Named turns come first, each shown by rows before and after it. Which turns, in which order, take the first row of each pair that follows to the second? Write the first one first, as in the answered first pair.
T:
-29.7, 12.4, 16.1, 14.6, -22.5, 3.6, -19.8, -7.3, -10.4, -3.1, 8.9, 0.1, -19.7, 4.6, -28.2, 4.8, -13.4, -3.6, -8.4, 9.7, 3.9, 3.4, -26.9, -17.9, 6.6, 7.8, -5.1, 30.6, 2.7, -13.5, -6.2, 43.1, 30.3, 2.1, 10.5 |-> -5.3, 13.6, 29.8, 1.6, -2.8, 4.0, -10.9, -12.3, -1.2, 25.4, 32.6, 6.9, 3.1, 15.3, -19.2, 5.1, 20.8, 9.8, -14.2, 1.4, -0.5, -13.5, -17.9, -18.6, -6.5, 27.0, -9.8, 13.1, 16.5, -29.1, 9.0, 36.6, 7.9, -15.9, -1.6
9.1, 1.6, 7.5, 2.0, -8.8, 2.6, 41.1, 21.2, 4.4, -9.0, -3.1, -5.4, 12.8, 0.0, 8.6, 25.3, -3.5, 3.7, 22.2, -31.2, 27.4, 6.0, -0.6, 3.5, -16.4, -10.2, 5.2, 3.2, 4.7, -25.9, 19.1, 1.2, -3.9, 8.8, -2.3 |-> 9.4, 0.5, 1.8, 12.7, -9.6, 9.6, 40.7, 22.1, -13.9, -9.6, -13.3, -1.1, 12.0, -3.7, 8.7, 18.1, -1.6, 13.3, 31.1, -24.5, 27.3, 11.4, 4.6, -3.6, -17.5, -15.8, 8.9, 8.0, 3.3, -20.1, 14.9, -0.2, -1.1, 12.1, 2.2
-11.5, -9.4, -6.7, 15.1, -11.1, -5.8, -13.9, 1.0, -34.4, 0.9, -1.1, -0.5, -17.6, 31.5, -10.1, -7.8, -17.4, 0.6, 2.0, 2.2, -7.5, 9.7, -3.3, 10.4, -6.1, 0.2, 5.1, 23.3, -2.6, 14.0, -5.2, 18.0, 24.0, -6.8, -3.9 |-> -3.0, -5.0, 6.5, -8.2, -1.5, -15.9, -8.2, 0.1, -4.1, 14.1, 24.5, -4.5, -5.6, 43.0, -10.4, 9.9, -4.4, -6.9, -12.5, -10.3, -12.6, -9.3, -4.4, 19.0, -9.4, 16.7, -5.5, 9.1, 7.0, -7.3, 7.6, 16.9, 11.5, -18.5, -16.9
H:
-7.0, 17.4, -2.7, 9.0, -0.8, 7.1, 2.7, -6.3, -13.5, -6.6, -26.3, 1.6, 16.2, -1.1, -20.6, -0.6, -12.4, 15.5, 7.1, 18.3, 10.8, -8.5, 4.6, 3.5, 5.6, 6.5, 3.3, 30.3, -5.2, 8.7, -21.9, -11.6, 13.7, -10.5, 23.4 |-> -5.7, 20.1, 4.4, 6.5, 1.8, 4.9, -0.2, -11.1, -11.4, -1.1, -21.6, -6.2, 14.7, 6.1, -26.5, 5.1, -11.3, 17.1, 1.3, 20.3, 8.9, -12.8, 0.2, 6.8, 8.3, 7.1, -2.0, 28.2, -1.1, 4.1, -22.8, -10.1, 14.9, -15.2, 17.0
-3.5, 3.2, 14.7, -25.5, 8.6, -12.3, -12.1, -10.3, 12.5, 8.6, 14.5, -16.5, 5.9, 10.2, -11.5, 7.9, -6.4, 2.8, 2.2, 11.5, 1.4, 2.6, -19.0, 11.1, 6.7, -7.4, -1.7, 11.6, 23.7, -14.4, 16.1, 8.6, 15.3, -9.9, -10.3 |-> 15.2, -2.5, 7.5, -14.8, 14.9, 4.0, 3.6, 5.7, -6.6, 20.4, 6.2, 13.3, 25.2, -1.1, 8.0, -17.0, 16.7, 12.2, 18.8, 13.0, 1.6, 9.1, 2.1, -5.2, -1.2, 0.4, 8.2, 3.4, 22.7, -3.6, 18.7, -1.9, 0.8, 3.7, -2.7
-6.3, -5.4, 19.6, -14.7, 2.3, -9.9, 4.1, 11.6, 16.4, 0.0, 37.4, -5.6, 7.1, 1.7, 6.8, 20.9, 16.6, -13.6, -16.2, 0.1, -12.5, -30.4, 4.4, 1.4, -7.3, -12.4, -9.4, 20.4, 24.1, -34.6, 3.6, -13.5, -34.3, -8.4, 14.6 |-> 0.5, -7.9, 8.7, -10.3, 1.2, -0.5, 14.5, 28.6, 9.5, -7.1, 24.8, 16.6, 13.1, -13.8, 18.2, 8.2, 20.3, -15.8, 2.6, 2.4, -8.3, -22.7, 21.8, -6.8, -8.5, -13.8, -3.4, 16.4, 17.4, -22.1, 2.9, -23.9, -40.8, 9.5, 25.9
-13.1, -2.5, -9.1, 21.4, -11.8, -6.9, -27.6, -8.3, -16.0, -10.4, -15.2, -32.1, -19.2, -0.5, -24.7, -5.8, -30.2, 11.0, -14.9, 1.1, 2.6, 16.9, -29.0, -2.1, 13.3, -11.3, -11.3, 19.5, -2.5, 0.4, -26.3, 15.9, 33.2, -12.0, 4.2 |-> 16.7, -4.3, 1.4, 25.2, 11.7, 6.8, -13.1, -17.9, -36.7, 28.7, -1.9, -17.8, 4.6, 6.7, -14.4, -24.9, 14.5, 41.6, -12.6, 5.3, -5.1, 10.4, -14.8, -11.9, -3.8, -0.7, -8.4, 12.1, 7.8, -5.2, -15.2, 7.3, 15.7, -33.2, -1.2
K:
-11.7, -13.9, 4.8, 4.5, -4.8, -3.0, -5.0, -26.6, 20.0, 14.3, 10.0, -7.0, 11.7, 7.7, 2.4, 2.5, -5.2, 6.1, -5.1, -8.4, -3.8, -2.5, -11.2, 9.7, -9.2, 13.3, 0.1, -12.4, 4.0, -16.7, 7.0, 1.9, -4.7, -22.1, 9.3 |-> -2.9, -16.4, 1.2, 12.0, -1.3, 3.4, 0.7, -23.5, 7.3, 21.0, 5.2, 6.0, 19.2, 6.1, 8.7, -8.3, 5.4, 12.6, 3.2, -5.4, -4.2, -1.3, -2.3, 1.4, -12.4, 13.0, 6.5, -11.5, 3.5, -13.3, 6.3, -1.7, -11.4, -21.5, 10.7
-19.6, -1.7, -5.9, -26.4, -24.7, -19.2, 12.5, -13.7, 15.4, -8.8, 19.5, -6.0, 3.6, -11.9, -7.8, 4.3, -2.7, -13.3, -3.1, 5.8, -50.3, 7.6, -4.6, 2.1, 2.2, -8.0, 7.8, -14.0, 33.4, -2.9, 5.6, 2.6, -9.7, -28.1, -26.0 |-> -8.8, -3.3, -3.9, -21.8, -15.0, -11.1, 23.1, -11.5, 7.7, 3.9, 22.1, 6.6, 15.4, -14.7, -1.5, -8.2, 14.8, -4.0, 3.9, 5.8, -51.1, 6.6, 6.5, -5.1, -3.9, -4.1, 12.4, -17.6, 36.5, -1.9, 10.1, -0.3, -19.9, -27.5, -25.0
2.6, 5.7, 15.0, -7.0, -16.5, -12.4, -7.0, -4.5, 21.5, 15.2, 3.6, -10.2, -21.5, 7.7, 2.4, 5.8, -8.5, -18.9, -19.6, -5.0, -6.9, -9.9, -16.9, 6.8, 3.9, 13.8, 9.3, -4.7, -11.4, -16.7, 11.2, -2.0, 4.3, -13.4, -9.8 |-> 17.7, 2.8, 18.4, -4.3, -8.1, -3.4, 4.9, 1.4, 13.4, 28.3, 8.9, 6.4, -6.9, 4.6, 12.7, -6.7, 13.1, -9.4, -9.1, -4.3, -8.8, -10.3, -4.0, 0.1, -4.5, 18.8, 12.1, -12.8, -8.5, -15.0, 17.2, -10.1, -8.9, -13.6, -8.5
-16.2, 4.3, -9.9, -34.5, 7.3, -1.5, 1.7, 22.8, 32.2, -15.8, 3.9, 28.0, -27.8, -1.2, 0.6, 24.1, 7.6, -42.1, 2.3, -12.4, 3.6, -7.0, 30.9, -3.8, -11.4, -4.9, -3.6, -29.2, -2.2, -20.5, 15.6, -15.6, -12.6, 23.1, -2.2 |-> -6.2, 0.5, -10.6, -28.6, 10.4, 7.2, 7.9, 27.9, 17.3, -7.6, -0.6, 41.1, -19.2, -4.6, 6.5, 9.6, 22.0, -33.4, 15.1, -6.2, 2.4, -0.5, 39.8, -11.7, -18.3, -3.8, 2.1, -29.4, -3.6, -14.2, 18.7, -21.6, -19.6, 27.0, 1.7
Pairs:
Between the rows of a pair lie two turns.
-2.6, 4.4, -4.5, -5.7, -7.3, 2.0, 21.1, 24.9, 15.1, -25.9, -7.2, 19.2, -3.3, -14.3, 9.7, -6.1, 3.5, -19.2, 11.7, -4.3, 5.6, 9.6, 13.0, -8.9, 5.5, 2.4, 8.3, -9.4, 0.6, 12.3, 1.7, -7.4, -8.9, 24.3, 6.9 |-> 7.0, 7.4, 13.2, -18.6, 9.0, -7.2, 17.4, 0.7, 29.6, 1.8, 24.0, 0.8, 2.8, 6.6, 3.0, 7.2, 21.5, -5.8, -8.3, -13.6, -3.5, -9.6, 1.8, 0.0, -2.5, 14.6, -3.1, -15.4, 12.7, -13.9, 11.3, -1.8, -15.4, -8.7, -11.7 | H, K
22.3, 19.1, -9.0, 6.7, -8.9, 5.3, 5.3, 0.6, -3.9, 12.5, 5.7, 3.1, -0.5, 9.8, 21.1, 22.8, 10.0, 12.5, 2.9, -12.9, -15.0, -2.4, -16.7, -4.1, -2.5, 34.3, 0.3, -17.8, 2.7, -4.3, -14.9, 2.5, 4.9, -1.6, -21.9 |-> 15.9, 22.1, -7.8, 5.8, -14.9, 0.7, 1.8, 4.6, 3.7, 1.4, 9.5, -4.0, -5.8, 7.8, 17.0, 32.0, 0.1, 4.6, -1.3, -14.5, -15.6, -2.2, -23.9, -1.1, 1.4, 32.4, -0.4, -15.7, 0.6, -6.8, -15.5, 5.4, 8.3, 4.5, -22.4 | T, T
-0.1, 2.3, -14.4, -7.0, 14.3, -17.9, -2.1, -10.4, 5.6, 3.6, -4.6, -16.9, -6.5, 14.5, -18.1, 12.6, 9.9, -1.0, -11.7, 7.3, 13.7, 9.1, -19.9, -3.2, 1.3, 3.7, 4.9, -6.3, -6.6, -0.8, 7.9, 6.1, 12.8, -1.6, 2.9 |-> -0.4, 0.3, -16.9, -0.8, 9.3, -17.8, -3.8, -10.1, -1.9, 0.7, -8.6, -14.9, -9.4, 9.5, -18.7, 8.8, 6.8, 3.5, -6.7, 11.4, 14.3, 12.6, -19.0, -5.5, 2.0, 1.5, 7.2, -2.2, -6.6, 4.2, 4.2, 6.9, 17.8, 0.9, 4.3 | T, T
0.0, 16.1, -3.1, -0.3, 16.2, 10.4, -1.3, -0.6, -6.4, -18.6, -13.8, 13.4, -14.5, -11.7, -3.7, -2.7, -39.5, -26.8, 7.8, 7.1, -9.3, 16.5, -2.7, 0.1, 9.5, -18.7, -7.9, -3.2, -29.0, 17.8, 10.2, -10.7, 12.3, 18.5, 23.6 |-> 17.9, 20.2, 7.6, -19.7, 31.3, 7.1, 9.9, 3.2, 19.0, -2.2, 8.7, 21.3, 1.7, -7.8, 6.4, 6.6, -18.2, -31.2, 3.3, -8.9, -12.0, 3.3, 5.6, 3.8, 4.2, -0.2, -13.4, -23.5, -20.1, 2.6, 26.0, -15.7, -11.0, 10.3, 14.9 | T, H
10.7, -4.2, -20.6, 8.5, -9.8, 10.6, 4.8, 7.9, -14.7, -11.2, -13.4, 20.2, -11.6, -12.6, 16.3, -16.0, -0.1, -2.4, 7.3, 11.1, 11.0, 8.5, -1.5, -7.7, -1.6, -11.6, 7.2, 2.6, -13.5, 18.4, -8.5, -12.3, 0.2, 15.5, 19.5 |-> 25.7, 2.5, 0.5, -17.4, 9.2, 0.1, 8.1, -1.6, 19.9, 9.2, 25.1, 8.0, -0.1, 8.0, 15.7, 3.3, 22.1, -0.5, -13.4, -2.7, 2.7, -16.0, -6.4, 6.0, -7.2, 6.7, -3.5, -16.8, -0.2, -11.1, 9.4, -10.7, -16.4, -8.8, 0.4 | K, T
-3.1, -6.0, 5.9, 12.0, -0.7, -6.2, -5.6, -0.4, -9.0, 14.8, 0.9, -11.1, -4.5, 8.4, -4.1, 4.2, -5.4, 5.8, 7.2, 3.3, -0.8, 5.0, -4.1, -2.4, 1.6, -4.8, 0.7, 15.9, 3.3, 4.0, -8.2, 10.9, 8.7, -14.9, -4.4 |-> -8.4, -9.1, -2.7, 11.3, -8.8, -3.2, -3.1, 9.8, -11.8, 3.1, -7.9, -2.4, -5.7, -1.6, 0.3, -0.5, -11.5, -5.1, 14.0, 3.7, 2.6, 10.3, -1.0, -7.7, 4.7, -7.0, 3.7, 13.7, 0.5, 11.6, -8.0, 8.5, 7.7, -0.1, 1.1 | H, H
25.1, 6.5, 11.9, -13.9, -4.2, -10.1, 8.9, 18.9, 24.0, 2.4, 9.7, 8.0, 11.5, 1.4, 15.8, 3.9, 8.9, -17.3, -1.4, -17.8, 0.5, -4.4, 12.1, -3.9, -10.4, 14.5, -0.2, -20.1, 3.3, 7.7, 12.0, -7.9, -17.4, 19.2, -0.1 |-> 25.4, 1.1, 4.9, 10.1, -5.3, 3.2, 7.0, 16.7, -12.0, 8.3, -10.6, 18.8, 12.0, -5.1, 17.3, -17.4, 14.3, -0.4, 14.2, -3.5, 1.7, 8.1, 18.1, -16.4, -16.7, 5.7, 8.8, -7.2, -0.2, 23.2, 3.0, -9.4, -9.6, 19.1, 10.1 | H, T
-1.0, 14.3, -1.6, 12.4, 26.6, -1.3, -16.4, -16.6, -17.5, 16.1, 10.0, -1.4, 27.5, 20.0, -5.6, -5.1, 11.5, 8.5, -5.7, -12.4, 0.4, -0.7, -17.9, -1.7, -14.1, 21.5, 2.4, 17.9, 6.6, -33.2, 6.6, 4.7, 16.4, -23.6, -10.5 |-> -9.1, 18.1, -2.4, 4.1, 22.8, -8.3, -18.7, -14.0, -2.4, 4.0, 12.2, -7.6, 20.9, 22.2, -10.1, 6.7, -1.1, -1.2, -15.2, -16.4, 2.7, -3.5, -24.2, 5.6, -8.5, 18.2, -2.5, 13.8, 6.2, -37.7, 5.9, 6.8, 20.1, -21.1, -14.3 | T, T
-18.2, -7.4, 2.3, 7.0, 5.3, -7.1, -8.4, 10.1, 10.8, -12.3, -31.0, 23.3, -28.9, -27.8, -18.7, -1.4, 4.2, -5.1, 2.9, -11.9, -2.1, 8.1, -13.0, -18.7, 8.9, -8.9, 8.5, 17.2, -16.0, 7.2, -15.8, 18.7, 6.7, 15.1, -1.6 |-> 3.3, -9.6, 12.1, 9.3, 21.3, 2.4, -0.1, -1.3, -5.3, 22.1, -14.7, 28.5, -10.9, -19.6, -13.9, -16.2, 38.7, 20.4, 2.1, -9.4, -9.2, -0.1, -5.6, -21.0, -6.5, -0.2, 9.5, 9.4, -8.6, 2.1, -6.4, 16.0, -6.5, -7.1, -8.3 | H, H
4.9, -5.7, -3.3, -7.6, 11.8, 7.7, 22.4, 20.1, 8.4, 1.8, -2.3, 30.9, 19.9, -11.0, 15.1, -5.9, 0.4, -9.8, 20.7, -6.1, 3.6, 6.0, 12.5, -1.8, -0.7, 5.3, -4.6, -12.6, -2.5, 5.4, 8.0, -12.6, -14.6, 14.3, 12.5 |-> -0.6, -0.2, 4.8, -20.1, 10.5, -3.9, 15.8, 11.3, 33.7, -0.7, 11.8, 13.3, 10.9, 0.7, 7.2, 14.2, -8.3, -21.5, 2.3, -16.2, 2.0, -3.2, -0.8, 10.7, 3.4, 8.6, -13.8, -16.1, 0.6, -10.1, 11.3, -4.9, -13.2, 3.1, 0.9 | H, K
-6.7, -12.4, 16.6, 3.1, -6.0, -6.3, -12.5, -12.9, 11.3, -14.1, 6.0, -18.0, -11.5, 13.1, -9.9, 0.4, -8.7, 20.9, -4.7, -19.7, -1.0, -12.0, -11.6, 7.0, 2.8, -3.0, -1.0, -7.9, -20.1, -15.0, -7.7, 7.7, 8.6, 1.2, -5.4 |-> 3.1, -17.9, 7.4, 17.0, -3.4, 7.4, -2.8, 1.7, -7.4, -17.0, -11.1, 6.9, -1.9, -1.9, 4.4, -18.6, -0.8, 24.1, 17.1, -13.1, 3.3, -2.9, 7.8, -5.7, -0.4, -4.2, 8.7, -7.8, -26.9, 1.9, -9.0, 0.2, 0.5, 18.5, 7.5 | T, H
-13.8, 19.6, -17.5, -24.2, -21.5, 6.4, 7.2, 5.1, 2.4, -19.7, 2.4, -25.0, -6.8, -23.1, 7.1, 3.4, -7.1, -4.0, 4.7, 11.8, 14.4, -0.6, -22.9, -8.5, 5.2, -1.2, -7.2, -12.0, -18.4, -8.9, -11.3, 14.1, 5.9, 6.7, 5.5 |-> -2.4, 16.8, -12.0, -9.5, -12.9, 12.4, 5.4, -10.4, -26.8, 1.9, 5.2, -25.7, -1.5, -19.5, 4.7, -10.2, 9.5, 20.7, 5.3, 23.6, 9.7, -0.1, -22.0, -12.4, -3.9, -2.2, -2.9, -2.8, -18.4, -6.8, -12.7, 15.3, 8.8, -10.4, 1.5 | H, T
-9.8, 8.3, 11.7, 9.3, -7.9, -10.7, -19.8, -17.3, -15.8, 20.5, 19.4, -20.8, -7.2, 14.5, -1.6, 8.6, -8.7, 6.2, -16.3, -5.4, 7.3, -7.5, -25.1, 4.1, -5.8, -12.5, -3.6, 18.1, -10.9, -12.8, -5.0, 9.1, 9.5, -17.6, -7.9 |-> -6.1, 3.9, 4.1, 21.3, -11.1, -1.2, -17.6, -12.6, -38.4, 19.3, 4.3, -10.1, -5.0, 5.5, 2.6, -6.0, -7.7, 12.8, -5.8, 4.8, 9.3, 3.7, -18.0, -3.6, -6.2, -17.5, 4.6, 20.9, -16.7, 2.1, -6.6, 9.5, 15.0, -10.0, -3.2 | K, T
11.8, -8.0, -16.1, 17.8, 16.6, 16.8, 27.1, -10.8, -27.5, 28.9, 4.9, 17.1, -2.8, -3.5, 11.4, -13.1, 16.8, 18.5, 9.1, 11.4, -11.6, 13.8, 8.1, -16.9, -14.7, 21.9, 7.8, 4.1, 0.8, 0.2, 5.1, -8.7, -15.1, -14.9, -6.4 |-> -16.6, -6.4, -23.7, 26.3, -4.2, 7.0, 6.6, -18.4, -27.8, 2.1, -11.9, -7.9, -31.0, -4.4, -6.9, 1.3, -24.1, 6.8, 1.6, 22.2, -7.3, 22.9, -12.3, -7.9, -2.7, 2.4, 4.9, 25.4, -6.6, 7.3, -8.9, 4.0, 14.2, -8.3, -2.2 | K, H
11.7, -1.0, 2.8, -15.9, -10.5, -31.8, -2.1, 4.4, 7.1, -20.0, -3.3, 16.1, -2.8, -18.0, 10.3, -0.2, 13.4, -8.8, -9.4, -13.7, 24.0, -20.4, 2.0, 23.5, 0.3, -10.7, -6.0, 17.8, 4.0, -4.5, -13.5, 8.7, 2.6, 24.4, -7.4 |-> 15.8, -6.0, 3.5, -1.1, -4.8, -23.8, -2.7, -4.6, -23.9, -3.1, -9.4, 19.5, 0.4, -15.1, 8.5, -18.5, 26.6, 13.5, -3.5, 1.1, 20.0, -16.2, 5.3, 15.9, -9.9, -14.8, 2.5, 25.0, 4.3, 4.7, -19.4, 10.1, 6.6, 14.8, -5.5 | H, T
7.7, -6.9, 5.5, 9.6, 6.2, -6.4, 7.5, -9.3, 1.2, 12.3, 8.2, 1.7, 1.8, 6.2, -2.4, -13.6, -3.8, 15.9, 3.7, 3.3, -7.5, 7.1, 12.4, -6.5, -1.5, 4.3, 3.0, 0.5, -2.3, -2.6, -0.1, 11.4, 6.8, -10.3, -4.3 |-> 1.8, -4.7, 3.2, 11.4, -2.0, -11.3, 1.6, -8.9, 1.3, 4.1, 4.8, -5.1, -3.5, 7.7, -8.1, -6.6, -15.9, 13.0, -2.5, 5.2, -6.6, 9.5, 9.0, -2.5, 2.1, 1.1, 1.3, 6.9, -6.2, -1.2, -3.3, 12.5, 14.3, -11.5, -9.1 | K, K
